rotation steps, each row followed by its count of steps:
The counts run from 0 to 186.
[ 65 149 104 134 130 180 165 133 157 126 145 181 169 149 123  84 119 140
 123 108  96  69 110 136 163 102 148 159 114 122 128 105 122 121 109 143
 133 116 135 121 154 129 111 139 134 135 110 162  83 133 120 130 121  91
 145  71 149]
66
[103 148  79 114 137 160 106 141 121 160 123 120 123 104  83 105 125 161
  90  85 115  92  97 129 114  91 118  99 148 103 131 129 109 119 135 142
 122  99 137 112 148 149 159 125 164  65 106 156  85 140 133 134  98 101
 172 102 164]
104
[128 140  57 109 144 143 134 111 178 174 133 134 120 110  63 108 121 131
 104 120  96  77 115 109 154 117 119  96 107 112 151 134 102 126 135 156
 110  89 131 139 129 145 153 124 141  82 125 144  79 129 155 132 108  89
 173 155 151]
109
[110 158  75 119 171 183 161 138 157 140 119 150 154 136 119 114 109 158
  93 113 119 117 116 111 143  86 117 155 158 126 128 100 128 103 102 127
 123 138  93 129 177 116 114 130 128 138 105 135  71 123 135 117 126 124
 179  61 148]
152
[104 156 123 149 176 190 111 115 136 148 120 171 139 167  82 124 102 139
  95 140 129 105 146  94 127 126  94 125 153  77 104 112  78  93 130 114
 127 124 115 106 171 163 119 115 137 110 114 139 103 150 140 136 150 112
 163  78 147]
36
[ 99 135  69  67 129 157 125 101 147 128 159 145 100 102 101 128 112 115
 119 146  79  83 137 112 179 140 107 107 145 105 127 139  88 101 123 141
 113  86 133 153 145 165 113 113 122  82 113 146 103 160 148 141  93  84
 166 144 130]
117
[ 88 154  84 129 138 183 171 132 186 123 117 186 143 140 137 101 136 132
 135 137  92  92 123 124 179 116 143 153 110 121 135 124 102 133  93 166
  80 117 136 119 155 120 118 118 144 133 118 143 107 145 111 108 124  85
 149  89 111]
68
[118 153  77 101 155 158 164 144 176 123 122 166 137 164  85 104  94 129
 127 159  93  81 154 118 169 109 115 145 140 125 130 125  99 132 103 141
 111 130 133 148 148 144  96 134 128  94 129 109  81 134 159 148 132  83
 173 161 141]
132
[124 145  93 122 174 171 142 136 182 161 131 158 132 103  96 135 135 150
  93 124  86  58 138  84 156 124  95 106  99 117 128 122 109 122 156 126
 119 103 150  93 157 130 110 110 116 135 135 159  99 109 159 134 149  99
 150  87 149]
171
[ 59 169 110 125 152 198  90  97 140 140 139 149 152 155 140  94 117 101
 126 114  89 107 107  97 132 126 119 162 136 113 105 103 130  84  93 134
 107 108 120 102 147 143 140 120 140 123 121 155  75 161 176 130 128  94
 146 105 160]
50
[ 66 140  65 113 150 182 132 100 156 143 159 117 137 122  97  71 111 106
 103 117 110 118  94 114 166 108 125 115 144  95 145 147  95 104 113 139
 134  84 124 148 171 141 142 128 138  94 109 152  96 153 131 118  93 106
 169 136 154]
113
[123 178  86 116 175 144 148 116 192 161 104 175 115 122 108 110 109 156
  90 143  89 101 127 112 145 128 104 150 121 139 109  96 124 118  97 157
  91 132 110 132 147 123 116 121 111 156 131 143  69 128 166 129 139 115
 191  89 115]
155
[139 169  87  62 156 147 143 127 167 110 141 139 101  64 132 122 144 146
 119 135  85  79 119 104 183 110  96 119 153 116 129 144 100 114 131 147
 115 110 131 134 139 133 100 101 128 116  89 149  77 133 154 124 127 110
 186 123 116]
8
[ 84 157  99 122 154 154 132  82 171 161 155 152 117 129  95  87 119  98
 109 157  89 109 121 114 173 143 119 111 129  80 124 138  71 105 121 145
 106  89 146 156 158 157 120 122 131 118 114 139 109 151 148 124 100  87
 174 147 135]
115
[143 134 118 106 147 139 135 132 146 165 115 154  80 106  83 131 121 157
  84 104  99  76 123 122 139 139  85  83 133  87 111 129  91 108 145 154
 107  87 134 110 141 165 143 130 161  92  92 150 100 139 150 168 140  86
 178 109 146]
101
[ 78 157 111 116 158 182 153 146 139 115 133 150 130 174 120  75 104 100
 127 168 112 123 132 119 165 118 108 165 184 119 112 125  97 111  98 128
  98 134 118 144 182 138  99 137 136 120 111 125 103 139 151 136 123  90
 179 124 136]
137
[130 145 110 118 148 145 139 129 142 169 119 141  80 109  87 126 139 146
  90 111  98  91 120 120 138 139  82  91 139  80 110 133  81 107 136 171
  87 100 126 114 148 162 150 109 159 105  93 148  97 154 129 143 128 107
 185 104 140]
100
[ 94 180  91 110 148 159 153 124 152 129 150 132 134  91 137  72 140 126
 105 135 102 112  90 124 177  87 124 145 165 116 128 128  98 119 127 138
 129 104 125 156 156 122 114 124 146 131  78 164  69 128 125 107  99 117
 190  90 145]
4
[126 170  84 145 177 155 159 127 194 159 100 162 138 132 109  86 105 148
  87 152 105 104 126 111 155 113 102 147 121 124 111  99 112 125 111 153
  93 133 104 138 154 112 124 118 126 168 108 134  79 124 153 130 151 122
 197  93 129]
154
[ 80 181 121  93 177 152 126 144 146 121 138 137 129  80 118 108 120 165
 102 120  92 106 113 115 142 100 119 122 178  93 105 149 111  99 125 134
 146 116 165 119 168 142  93 121 136 118 106 151  88 139 153 116 116 117
 176  76 129]
11
[ 76 143  88 131 135 194 109 121 139 104 130 155 119 146 113  94 146 104
 142 134 105  94  95 107 149 122 116 130 145  92 130 142  72 139 119 125
 136 104 122 107 155 138 139  98 138 105 113 181 103 175 105 136 147 106
 143  62 130]
183
[125 179 103  81 160 146 121 145 162 111 137 134 121  59 132 104 126 153
 115 127  85  76 120 114 169  93 105 129 158 108 107 139 103 112 137 132
 134 111 150 143 120 133 107  99 128 118  97 155  71 138 158 140 142 109
 189 117 126]
9
[ 84 173  85 130 167 170 135 148 152 124 123 162 172 163  95 102 105 151
 123 148 110 117 136 119 139  78 151 140 160  96 128 127  90 119 105 147
 117 142 156 144 170 149 103 121 159  89 114 108  82 148 129 110  98 101
 161 122 149]
129
[ 78 143 142 119 141 181 151 189 114 133 123 156 123 118 107  99 142 158
  96  93  97  78 112 121 130 123 133 132 171 124 120 114 112 138 124 141
 105 125 158  94 159 149 129 130 137  99 134 157 110 119 130 132 115  79
 168  56 142]
81
[117 153  96 130 175 190 119 112 156 158 106 172 116 160  81 157 101 144
  97 149 120 103 161  88 124 136  97 119 146  87 120 112  80  95 122 120
 102 125 105 108 178 154 120 118 136 103 124 130 111 156 139 141 133 104
 164  78 134]
37
[138 153  68 124 161 178 114 123 154 148 106 172 112 147  72 166 104 146
 103 152 122  94 161  88 133 127  93 113 137 102 130  99  87 111 120 129
  93 122  99 117 161 145 128 102 127  87 129 140 101 152 137 143 139 108
 162  93 140]
38
[115 171 141 145 167 175 144 150 117 140 129 155 145 150 127 112 123 139
  99 143 116 107 145  99 144 111 104 148 165 103 102  93  91  98 139 130
  89 139 116 134 162 154  98 120 148 139  87 118  76 117 141 129 130 105
 190  83 154]
145
[ 78 161 101 152 135 195 123 145 142 150 135 162 170 131 129 120 131 147
 103 131 111  94 165 113 149 113 133 147 132 113 104  81 103  91 104 142
  83 100 128 116 159 131 113 110 164 124 121 146 114 148 124 116  93  93
 134  64 165]
59
[124 166  88 108 158 156 124 136 160 138 111 158  94  90 142 115 136 128
 115 166  76  94 121 100 165 131  76 129 123 124  99 107 112 115 130 144
  79  94 137 112 150 108 126 105 145 134 100 177  95 116 168 158 156  94
 161  93 124]
163
[ 92 164 111 101 177 162 146 158 149 120 139 129 122  91 110 117 126 160
  97 130 104 110 127 110 155  95 100 120 174  89 118 161  94  98 128 140
 145 121 144 116 196 130  91 121 143 119  96 147  98 147 141 110 121 122
 169  72 130]
12
[ 96 127 124 123 146 200 177 188 119 138 114 150 124 128 102 102 144 146
  92  99 108  85 116 118 142 116 121 129 170 122 137 127 102 139 129 154
 102 126 125  98 180 139 126 128 145 100 122 155 117 124 111 122 120  91
 166  52 143]
82
[121 128 110  97 130 175 150 199 137 121 115 152  97  98 118 114 148 152
 124 113  82  51 153 112 174 133  92 129 151 136 122 118 101 144 121 166
  74 115 139 102 135 138 126 104 138 104 127 150 110 145 139 145 148  83
 160  91 127]
78
[124 171 105 136 186 146 133 164 181 143 111 144 117  90  85 107 123 162
 100 152 104  97 152 108 159 104  91 117 139  90 112 148  73 121 133 149
 117 108 161 126 171 121 102 107 149 115 113 134 103 133 147 126 142 121
 181 106 126]
14
[108 163  98 123 150 186 100 120 156 144 137 154 130 122 143 129 125 122
 129 141  75  81 170  91 174 142  90 143 122 124 103  87 104  86 101 142
  58  87 130 115 129 143 125  92 148 138 127 138 103 156 171 141 134  78
 145 123 144]
54
[101 148  65 122 132 161 121 111 188 135 127 159 103 115  84 101 138 115
 123 140  87  58 130 105 161 142 103 124 105 121 128 131  82 153 130 138
 126 107 124 119 127 139 125  93  92 128 146 171  93 154 128 146 144 116
 157  90 131]
179
[ 94 153 112 139 170 187  94 130 128 141 135 141 141 157  86 114 102 136
 100 122 121  97 133  86 124 111 100 124 164  78 102 117  84  95 138 112
 135 129 109 115 158 158 123 101 124 115 111 142  87 161 137 148 147 125
 170  71 160]
35
[ 99 163  81 117 163 154 121 171 142 127 123 135 122  99  68  88 102 156
 105 141 111  76 121 114 138  83 104 119 161 125 122 131  94 137 140 110
 167 117 146 119 170 117 107 129 119  75 128 170  93 111 154 154 135 110
 170  93 142]
18
[112 156  97 127 180 158 150 166 165 124 122 131 125 100 100 110 124 163
 101 151 116  99 140 115 166  93  91 113 154  86 121 156  77 110 137 146
 135 111 138 122 195 119  99 114 155 123  93 141 106 141 143 116 138 127
 169  91 136]
13
[100 145 105 138 164 164 150 113 157 174 125 149 132 139  80 101 110 149
  78 111 117 109  93 124 128 110 117  95 131  84 136 133  96 107 138 146
 129  86 145 114 181 142 139 158 176  80 104 142  94 118 146 130 106  93
 171 117 165]
106
[146 168  95 113 159 162 129 159 146 140 118 149 159 116 113 121 109 168
 101 112 105  70 143 104 141  93 113 147 146 139 106  75 123 119 134 123
 106 144 113 139 124 137 114 105 118 129 112 132  62 111 151 140 138 105
 198  91 152]
149
[118 152 102 123 154 163 129 126 146 159 111 140  91 108 103 109 141 140
  94 114 114 121 102 125 134 133 107  98 157  75 115 140  85 109 123 170
  75  95 124 116 161 154 162 110 172  94  94 147 110 164 123 131 122 106
 187  83 124]
99
[ 94 168 101 144 176 198 118 141 153 153 120 141 141  99 129 113 143 149
 101 136 100 112 103  90 140 103 102 119 139 103 119 121 101 107 140 126
 102  92 159  87 178 108 119 100 154 124 110 163 110 113 142 114 136 107
 144  57 157]
168
